One vector is turned by the same rotation once a tick. Each row is the vector after some number of ticks, and that number follows the row.
The counts run from 0 to 207.
[ 13 -44  -5  -9   4 -19  -1  -1  27 -22  -9  23   0 -19  25  -5  -8  17
 -18  19  -9  14  15  -4 -13 -43 -33  -4   1  10 -24 -16  21   1 -12  10
  27   2  13 -37   6  -3  27   9  -8 -13  30   7 -11  12 -13 -25   9 -16
  25  38  -3  29   4  20  12 -15  21 -16 -12 -30  -3  -5 -18  15   3  24
  12   9   5   1 -15 -20 -34  21 -18  -2   0 -43 -38 -14 -65] => 164
[ 25 -13 -20   1   0 -22  20   3  37  -5 -12  17   8 -16  17  -3 -14  32
 -10  16  -7  19   5 -24 -22  -6 -26  13   1  12 -24 -11  25  -8  -4  -1
  19 -15 -20 -25  15 -20   8  12 -26 -24  26  -9 -27  -4 -21 -10  -9 -26
  19  36  10  39 -25  -5   7  -7  27 -28 -11 -21 -14 -19  -4  -9   7  18
  -1  12  27  18 -13 -14  -9  31   3   1 -15 -53 -17 -20 -61] => 1
[ 33 -27 -10   4  -2 -14   0 -23  47   3 -12  27  -5 -19  22 -20 -12   9
 -30   4   6  -7  -6 -41 -29 -12  -5 -12  -5  12 -17 -25  18  14  -1  15
   7  22 -13 -38   3 -16  -7  12 -18  -5  25   4 -29   1 -33 -12  -3  -6
  21  29   5  31  -6   6  12   1  23 -31 -32 -22  -7 -16  -8  10  14  24
 -18  22  14  15   2 -22 -22  -1 -25  -5 -13 -42 -22  -5 -36] => 59
[ 36 -18 -17  -5  -7 -14 -13  -1  46  -1  -5  30   2 -18  25 -15 -15   8
 -32  22  -8   3 -11 -14 -18  -8 -20   4  -6   6 -29 -15  37  13  -6   7
  -8  10   0 -20  14 -16  -6  -9 -28   3  23  -4 -39  -4 -30 -19  -6   6
  25   8  11  30  -6   4  20   0  24 -41 -30 -24 -16 -16 -13  -4  17  26
 -17  14  32  -4  -5 -28 -21  13  -3  -6 -10 -54 -30 -16 -40] => 62
[ 37 -22 -17  -2   1  -8  25  -8  46 -11 -21   5 -13 -13  26   1 -24   6
 -15   0  16   2  18 -32 -27 -21  -3   1   5  31  -7 -22  20  13  12   6
  15  -2 -24 -50  11 -20   7  18 -32 -18  22 -15 -25 -14 -25 -21  14 -33
  -6  38   8  28  -4 -16  24   8  14 -25  -8  -7  -7 -18 -27   1   0  21
  -2  29   8  14 -12 -17   1  15 -20  -8  -7 -51 -21  -8 -37] => 24
[ 33 -26   4   1  -2 -16  12   4  33 -10 -17   8  -1   4  18 -11 -22   9
 -22  24  -1  20  -3  -6 -15 -25 -16   2  10  18 -29 -13  26   4  -5  -6
  16 -10 -12 -44  24 -29  -4  11 -24 -17  11 -19 -24  -2  -8 -20  -5 -40
  10  34   1  28  -3 -13  21 -13  33 -30  -6  -5 -12  -9  -6  -6  -9  22
  14  10  15  -8   1 -22   0  18  -1  -7  -3 -72 -25  -1 -50] => 186
[ 31 -17 -27  -1 -15  -9  -1  -8  35 -11   4  35   4 -27  39   6 -12  10
 -18  -5  -9   7  -4 -23 -29  -6 -11   3 -14   2  -8 -18  16  -2  -4  12
  14  -2  -1 -29  36  -5  -5  -3 -29 -26  29  16 -36  -6 -17 -14 -10 -10
  27  14   4  31  -9   6   9  -5  27 -33 -19 -38  -4 -13 -11  -3  24  16
 -21   9  27  16   7 -21 -17  26  -8   1 -15 -57 -12  -7 -47] => 86
[ 39 -22  -2   3  -3  -9   2  -7  28  -8  -9  21 -14  -8  34  -7 -17 -10
 -26  15  14   2 -18 -33 -35 -23  18  -8  -9  20 -14 -25  32  11  -4  12
   5   6 -18 -40  21 -26  -7   0 -26 -11  12  -9 -33  16 -12 -17   5 -15
  20  21  -7  21 -10   6  19  -7  28 -37 -30 -14   6  -5   5  12  13  20
  -6  20  17   0  -5 -22  -9   9 -20 -12  -3 -58 -19  13 -34] => 68
[ 30  -3 -22   7  -7  -2   9  -6  30 -19  -6  36   0 -24  48   2 -23  15
 -17  -6   9   7  -3 -25 -40 -15  -6  -1  -6  16 -18 -16  22   5 -11   7
   9  -9   0 -35  32 -13 -13  -4 -29 -30  23  -5 -32   0 -16 -12   7 -17
  27  14   6  28 -11   0  12  -2  24 -25  -3 -29   0  -7  -7   0   9  14
  -1  14  26  13   9 -16 -11  19 -21 -11  -8 -52 -15  12 -50] => 85
[ 38 -19 -20   0  -4   5   3  -5  34 -25 -14  43 -10 -14  42  -4 -12   7
 -12   2  15   0   9 -19 -24 -31  -2 -14 -20   8 -20 -13  30   1 -13  23
   5  -2   5 -36  19  -6   8  -2 -22 -15  24  -3 -32   2 -11 -23  20 -11
  32  27   6  22  -5  11  18  -9  25 -20 -11 -29  11  -3 -15   7  14  25
  11  21  15   1  -3 -24 -22  16 -36 -20   3 -35 -25   3 -42] => 80
[ 43 -28 -22 -15   1   2   1 -15  44  -7   2  26 -10 -10  21  -2 -18   0
 -15   5  17  -6  12 -21 -26 -17  -1 -11   1  25 -27 -24  26   1   6   4
  24  10  -9 -54  22 -20   3 -10 -29 -17  30 -18 -32   3 -19 -15  12 -12
  24  26  12  15   6  -6  13  27  20 -32   1 -24  -6  -3 -17   7   9   9
  -2  28  13   1   2 -17 -14   4 -29 -13   6 -45 -29   6 -44] => 52
[ 29 -29  -5   3   0 -21   6   0  33 -11 -25  16   3 -18  21  -6 -17   9
 -14  15 -17  21  12  -6   0 -25 -32   5  -1   2 -19  -9  21  -5 -13  15
  10  -6 -10 -35   7 -10  10  16 -22 -12  20  -2 -18   0 -19 -27  -5 -30
   4  38  10  40 -15 -12  17 -25  32 -24 -19 -10  -7 -19 -17 -11   3  22
  14   4  12  -7  -5 -24 -12  26   3  -1 -10 -57 -34 -16 -47] => 191
[ 29 -43  -3 -13  -1 -15 -10 -12  30 -12 -10  15 -11 -31  29   4  -5   6
 -26   9   7  10   7 -21 -27 -41 -15  -2  -2  21  -3 -12  10  22  -4  16
  23   1  18 -45  -1  -9   8   5 -10 -10  30   3  -2 -14 -12 -16  19 -15
   9  26 -11  23  27  14  21   7  19 -19 -13 -24  -5 -15 -32  18   1  14
  -8   2   7   3  -5 -28 -27  16 -29   0 -12 -45 -32 -34 -46] => 140
[ 28 -48   4   0  -6 -22 -11 -23  35  -3 -17   6 -12   1  13 -11   3   3
 -21  27  -8  17   1 -28 -15 -29 -18  -7  -9  17 -17  -7   8  17 -12  13
  24   8 -12 -45  -4 -16  12  14  -5  -1  16  -1 -12   3 -22 -22 -10 -34
   7  37  -5  39  -2  -4  26 -17  33 -23 -24  -7  -1 -19  -9  12  11   2
   3   6  -1  -4  -1 -32  -8  17  -6   9 -15 -57 -24 -25 -41] => 184
[ 25 -30   5   3  -5 -31  10   0  37  -4 -11   3  10  -7  17  -8 -15  -7
 -17  23 -21  28  -3 -14  -9 -22 -26   4  11   8 -15 -13  23  -5  -2   3
  22   4 -17 -33  17 -23   5  17 -26 -16  16   4 -23  -1  -9 -27  -9 -30
   8  40  -1  39  -9  -6  12 -18  36 -39 -17  -8  -7 -16  -3  -9   6  19
   6   0  11  -6 -11 -27  -5  25   7   4 -10 -62 -26 -14 -48] => 187
[ 48 -23  -7   0  -3  -2 -11 -15  36 -18 -12  19 -13 -13  29  -5 -12   2
 -29  18  11   0  -8 -41 -28 -26  13  -6 -10  26 -19 -23  29  31   0  25
  -5   9 -11 -38  15 -29   0   1 -22  -2  16  -9 -42   6 -18 -23  22 -16
  17  13   7  26  -4  -4  25  -1  19 -26 -18 -22   5 -16 -10  13  13  13
 -13  22  14  -3  -5 -26  -8   7 -22 -11  -1 -49 -28  -6 -22] => 64
[ 31 -37   9  -4  -1 -16  -2 -16  36 -11 -21   6 -14   8  17 -11  -3   6
 -15  28  11  17  -2 -17 -23 -39  -8 -11   2  30 -27  -8  17   7 -12   1
  25   0  -8 -49   7 -31   6  11 -11  -8  21 -20 -11   6 -14 -20   5 -37
  10  37 -10  33   5   1  26  -1  29 -20  -5  -5   2  -9  -5  15   0  11
  18   9   8 -11  -2 -24  -2  13 -13  -2  -1 -63 -23 -11 -40] => 185
[ 23 -32  -5  -7   2 -18  -8 -19  42 -10 -17  19  -1 -12  10  -7   1  27
 -19  28 -12   8  17 -20 -25 -34 -32  -3  -2  19 -27  -7   7  10 -12   4
  26   9   7 -32   2 -13  18   4 -11  -8  33  -1 -14   4 -17 -23   1 -18
  30  27  -4  29   7  14  10   4  22 -20  -9 -37  -8 -15 -18  16  11  12
   3  -3   2   2   1 -25 -32  18 -14  -2  -2 -46 -27 -27 -54] => 172
[ 36 -34  -7   2  -6 -24  -1  -4  44  -6   2  18  -1  -9  16   1  -8   9
 -13  25  -7   4   0 -29 -13 -12 -19   2   4  13 -24 -14  30  -1  -5   4
  28   1 -21 -24  -9 -20  21   5 -10  -7  30   7 -25   9 -28 -14 -13 -23
   8  38   6  44  -7  15  15  -7  35 -34 -27 -12 -14  -8   3  -2   8  20
  -5  11  14   5 -25 -16  -3  19   1   7  -4 -49 -17 -19 -60] => 10
[ 35  -9 -18 -13  -7  -1  -2  -2  37  -3  -1  24   0 -16  20  -4 -16   2
 -26  14   5   6  -4 -16 -25  -9  -5   1  -1  18 -29 -20  31  16   5  -3
   1  -1  -6 -40  34 -26 -17 -13 -38 -15  18 -17 -42  -7 -23 -14   1  -6
  26   4  12  28  -6  -9  26  14  19 -39 -13 -24 -11 -15 -13   4  17   8
 -17  14  30  -3   5 -23 -15  15  -4 -14  -8 -59 -22  -3 -33] => 61
[ 20 -13  -1 -11  -2 -27  -2  14  23 -12 -12   8   1 -25  26   1 -19  15
 -40  21   0  21   1  -3 -23 -33 -28  19  16  16 -16 -19  27  16   3  -5
  12 -15   8 -31  23 -21  -5   4 -26 -16  20  -8 -13  -5 -10 -16   9 -18
  20  11   0  21   7   9  19   1  14 -30  -9 -26 -22 -14 -17   4  -8  19
 -10  -1  36   6  -6 -25 -23  24  -3  -8 -10 -59 -25 -21 -53] => 146
[ 31 -28 -27   3 -12  -3  -3  -8  23  -5  -5  33  -3 -38  40  -8 -18  10
 -15  -9  -4   8   2 -21 -13 -13 -12   3 -16   2  -4 -19  17   7 -12  25
  13   2   2 -37  34   3  -9   2 -30 -22  24  10 -35  -6 -22 -19  -7 -18
  24  21  16  24 -10  -7  14 -15  28 -24 -14 -22   4 -22 -16   2  28   8
 -15   9  24  14  10 -20 -14  29  -9   5 -18 -49 -27 -11 -38] => 82
[ 26 -17   5  -3   4 -21  -3 -22  38 -17 -19  18  -6   0  16 -13  -4  30
 -25  27   7  12   2 -22 -31 -36 -13  -4   4  28 -31  -9  15  16 -12  -8
  28  -6  -5 -40  11 -30  -3   7 -15 -14  27 -19 -16   2 -15 -13   5 -35
  29  34 -12  27   3  -1  17  -1  20 -14   2 -17  -8 -11  -2  17  -1  13
  13   9   9   2   7 -20 -13   6 -16  -8  -8 -50 -17 -10 -50] => 177
[ 36 -26 -13  -5   4 -10   4  -6  41  -8 -20  21 -19 -14  26 -17  -6  25
 -21  24  21  -3   7 -28 -20 -26 -12  -9 -11  20 -26 -20  21   9  -5  15
  -4  -1 -16 -27 -22 -17   8   9 -17   2  25 -16 -21   4 -35 -20  10 -14
  18  37   7  30  -6   8  29   7  12 -27 -24 -18  -5 -26 -14  16   8  22
  -1  26  17  14 -21 -18  -8   7 -24  -3 -13 -33 -27 -31 -37] => 31
[ 41 -34 -11 -17  -1 -12  -2 -14  39 -24  -3  12  -9  -3  12  13  12  23
  -4  33   7  15  13 -35 -28 -27 -16  -5 -17  24 -23  -8  14  -1  -4  11
  23  -8 -19 -29  -5 -25  27  -8  -7 -14  28 -10 -17   6 -17 -19  13 -26
  24  32  -1  33 -11  10  13  16  24 -20 -11 -28  -4 -12 -13  11  14   7
   5  14  12  11 -15 -18 -11  26 -14   4  -5 -38 -16 -27 -50] => 3
[ 20 -20 -10  -4   0 -20  12 -14  30 -14  -9  12   8 -16  19   7 -20  22
 -14  12 -12  23  11 -24 -30 -25 -23   7  12  23 -13 -21  14   6   0  -5
  32   0   0 -41  44 -19   6  11 -25 -32  19   3 -18  -6  -8 -18   6 -31
  24  25   1  24  -1  -9   7   3  19 -21   9 -30  -8 -16 -14   3   9   2
  -4   1  16  14   8 -18 -19  22  -1  -6  -7 -56 -20   1 -61] => 170
[ 18 -19   3 -19   6 -13   2   1  29  -9 -13   8 -11 -10  22   7  -4  12
 -30  17  13  10  -2 -19 -41 -42 -17   8  14  34 -17 -16  16  16   7  -9
  21  -1   8 -48  20 -23   1   1 -18 -20  25 -12 -13  -8  -3 -15  17 -19
  20  15 -10  15   9  11  28  14  16 -25  -4 -24 -13  -7 -17  20  -4  11
 -12   1  21   1  -3 -24 -17  20 -28  -9  -6 -53 -21 -19 -51] => 145
[ 35 -26   2   8  -3  -7  -6 -11  38  -2 -12  28 -11 -16  33 -21  -8   0
 -32  13   3  -1 -16 -21 -28 -18  -3 -15  -8  11 -22 -25  31  15 -11  13
  -2  16  -9 -31  -2 -11  -8   4 -19   2  18   3 -35  10 -27 -17 -10  -7
  22  25  -2  26  -6  13  26 -12  36 -34 -39 -12   3 -14   8   9  14  27
   0  23  22  -1  -4 -23 -18   2 -20  -2 -13 -53 -28  -5 -35] => 67
[ 20 -37 -12  -2 -14 -13  -2   8  15  -8  -3   7 -10 -35  40  10 -23  11
 -27   5   6  19 -15 -12 -23 -24 -10  18  10  19  -2 -20  30  14 -14   1
  26 -18  -2 -34  26 -16 -11   8 -18 -23  11  13 -19   2 -21  -2  -3 -38
  12  17   0  23   8   9  23 -12  32 -28 -18  -3  -5  -9  -6   6   5   4
 -15   5  30  11   0  -8  -6  30  -6  13 -12 -63 -20 -13 -62] => 126
[ 26 -18  -3 -13   2 -11  -3  -3  26 -16 -18  19 -11 -28  32  -3 -13  17
 -30   8  19  13  11  -8 -30 -47 -16   4   7  25 -11 -16  18  22  -2   4
  19 -13  19 -48  19 -20  -4   7 -20 -13  20  -2  -3 -14  -7 -14  20 -23
  21  23  -5  16  20   4  22   5  10 -18  14 -16 -12  -6 -30  17  -9  17
  -3   4  15   0   3 -23 -25  16 -28  -8  -6 -49 -33 -18 -45] => 141
[ 40 -38   0   2 -20   4  -5  -6  34 -16  -9  28 -21 -16  43   3  -9 -13
 -26  -2  23   5 -16 -27 -31 -31  11 -14 -14  21  -9 -15  15  21 -11  15
  23  -5   1 -48   8 -18  -7   4  -9 -18  25   6 -21   3 -15 -14   4 -21
  12  27 -16  23  12   7  28  -4  39 -24 -20   1   9   1  -3  13   8  10
  -8  11  14  -6   7 -27   0  15 -26   6  -9 -61 -12  -6 -32] => 100
[ 41 -33 -21  -8  -1 -15 -11 -21  50 -13  -6  27  -5 -22  29  -8 -14  11
 -22   6  -1  -4  11 -45 -19 -22 -12  -5 -14  14 -20 -23  19  19   0  20
  14  27  -4 -32   3  -7  11   6 -23  -7  32   9 -32  -4 -29 -20  10   2
  13  25   9  30   2   1  12   6  21 -26 -24 -27  -4 -13 -25   4  19  23
 -16  23   7  10  -4 -20 -25   1 -27  -6  -8 -29 -30 -12 -26] => 55
[ 28 -19 -19   2 -10 -14  -4 -15  47   6 -14  37  -4 -27  25 -24 -19  18
 -31   3  -4  -5  -1 -19 -20  -9 -20  -3  -5   3 -27 -18  22  18   2  11
   6  10   0 -31  12 -11 -18   7 -36   3  24  -2 -35 -11 -32 -12 -16  -7
  26  24  12  32   1  -1  22  -3  19 -28 -28 -14 -15 -18 -17   3  13  22
 -14  20  27  17  10 -21 -20   8  -8  -1 -14 -46 -36 -11 -34] => 58
[ 29 -19  -7   8 -19  -4   0  16  36  -3   0  36  -4 -25  40   5 -14  -9
 -29   2   6   8 -18   1 -15 -18 -12   4  -1   2  -7 -11  28   7  -7   4
  14 -17  12 -42  22  -8 -12   5 -25 -20  26   8 -27 -12 -12 -10 -16 -10
  12  24   1  26   5   6  21 -15  41 -37 -22  -9 -13   3  -5  -7  -3  23
  -6   3  28 -10   4 -20  -3  27  -7   2 -10 -68 -20  -8 -48] => 102
[ 42 -11 -16  -3 -13   6  -9 -12  37 -22 -10  38 -14 -15  31   2  -1  19
 -20   9  21   1   2 -32 -34 -27 -11 -11 -21  14 -21  -9  23  14 -16  14
   5  -8  12 -34  18 -14  -4 -20 -14 -12  25  -3 -30   3 -16 -14  10  -6
  35  19  -5  23   7  12  16   4  22 -19  -1 -34   0   0 -11  12  16  11
  -2  19  20   4   2 -24 -13  19 -25 -10   2 -46 -16 -13 -42] => 88
